Some points, one per row:
[-17 -20  21  -5  -4  -1   8   7  -4   5 -31   9]
[ 13 -17  -7 -17   4  -5  16  25 -11  -2 -15 -11]
[-39  32  33 -30 -77  32 -25 -52  72 -38  17  10]
[ 12 -44  -5  25  56 -29  46  29 -55  50 -31 -18]
[-31  26  14 -16 -49  15 -34 -49  75 -27  40  -5]
[ 25  -7 -23  -3  -3 -28  21  45 -52   6 -23  -1]
[  55  -40  -21   51   87  -67   59   59 -115   54  -49    6]
[-26  10  13  15 -31  13  -5 -22  37   4  32 -27]
[ 27 -39   0  16  20   0  15  51 -34  30 -26  25]
[ 29 -80 -16  32  52 -46  27  73 -83  41 -57 -14]
[  0 -23  36 -10  15  17  -9  -1   9  14 -35 -12]
[-36  60  29 -15 -73  76 -29 -58  96 -31  58   4]
[  0   3   5 -11 -26  13 -26  12  -2 -13 -26  15]
[-24  -4   9 -19 -23  19  -3  -8  21  -9  -7   4]
[-12  22 -13  -1 -12  30 -43 -52  66 -57  36   9]
[ -3   2 -16   5   0  -7  19  10  -6 -26  23 -19]
[-38  95   9 -26 -99  28 -19 -57  82 -22  79 -10]
[ 27 -70  -7  31  73 -34  49  52 -71  59 -44 -11]
[  41  -93    7   -7   80   -7   50   73 -100   46  -71   14]
[  39  -76   -2    5   90  -23   57   69 -103   48  -72   16]
[-29  70 -12 -15 -86  16 -30 -68  95 -52  67   6]
[-15 -25  -5  17 -13  -9 -12  16   0  20   4 -15]
[ 25 -51 -43  35  81 -56  15  45 -81   3 -48  -4]
[  0  -7  26 -31  -5  41  -7  -2  15  -1  -6  15]
[-29  60   7 -23 -60  51 -41 -67 113 -15  86   9]
[ 34 -33  11  16  17 -32   6  54 -75  26 -50   5]
[ -3   6   4 -26  12 -10 -23   6   4  -1 -24   1]
[-28  39  12  -4 -51   7 -41 -33  57 -32  33 -45]
Here are 10 more points, each followed by its number:
[-31 114  27  -9 -95  28 -30 -90  96 -36  93 -15] 0
[ 33 -43   1  -2  39 -16  12  53 -64  26 -81  15] 1
[ -7  72  25  -3 -40  13 -10 -55  33 -19  56   5] 2
[  0 -15 -18  -3   6   1  22  -4 -18   9  11 -13] 3
[ 39 -71 -39  33  89 -38  26  42 -71  -3 -43  -5] 4
[ 10 -28 -15   4  42  -9  11  20  -1  34 -28 -42] 5
[-16  81  36 -28 -75  56 -48 -82 114 -25  79   1] 6
[-13  14  16   8  -7  48   0 -15  67   9  25   3] 7
[-32  70   4 -37 -41   4 -40 -58  45 -28  35 -16] 8
[ 26 -23   6  16  11   0  -4  41 -18  22 -13  38] 9
Which two of these numbered points are nearest to each point below, ignoring the direction in which the first points spread most? Their numbers follow each, nearest first.
[  6 -13  -8  -2  32  -3  -4   7  21  20 -16 -23] > 5 7
[ -9  16   1   5 -18  36  -9 -28  41   9  25   5] > 7 6
[ 39 -64  -1  23  68 -29  14  75 -68  53 -58  19] > 9 6
[ 31 -80   4  -1  77  -1  45  63 -82  41 -69   1] > 7 1
[-11  48  15 -19 -10 -15 -18 -28  11 -18   7 -10] > 8 2
Now 10 new points, numbered from 0 again:
[  53  -49  -12   46   83  -66   59   53 -118   46  -41   -9] 0
[ -6 -55 -39  12  45 -23  24  34 -43  19 -42  -9] 1
[-11 -22  19  10  13  -6  22 -11 -20 -18 -14  -5] 2
[ -6 -13 -31  15  33 -22 -19  -5   0 -32 -10  12] 3
[ 24 -56 -18   5  58 -33  18  36 -68  33 -36   7] 4
[ -60  127   19  -28 -104   66  -35 -111  112  -61  102   -6] 5
[ 12 -15  -9   9   7 -17  36  25 -60  -8  -2   7] 6
[  0  -1   3  -4   9  22 -20  14  12  14   0  37] 7
[ -2  38  -1 -25   2 -23 -12 -12 -14  -9  10 -25] 8
[-17  28  19 -13 -48  25  -6 -30   4 -44  39   6] 9
Which two of these numbered points are nearest to each point below, ignoring the direction in which the first points spread most? Their numbers follow each, nearest first.
[ -6  57  22  -5 -44  23 -25 -61  78 -25  67   5] > 0 4
[ 28 -34 -30   9  48 -48  59  71 -85  21 -33  19] > 6 9
[ 16 -36 -45  37  60 -52  -6  14 -60 -10 -44  -5] > 3 1
[-32  15 -12 -17 -48  32 -27  -7  65 -21  12  -5] > 1 4
[ 16 -43 -12   7  33   3  24  54 -37  19 -42  -1] > 1 4
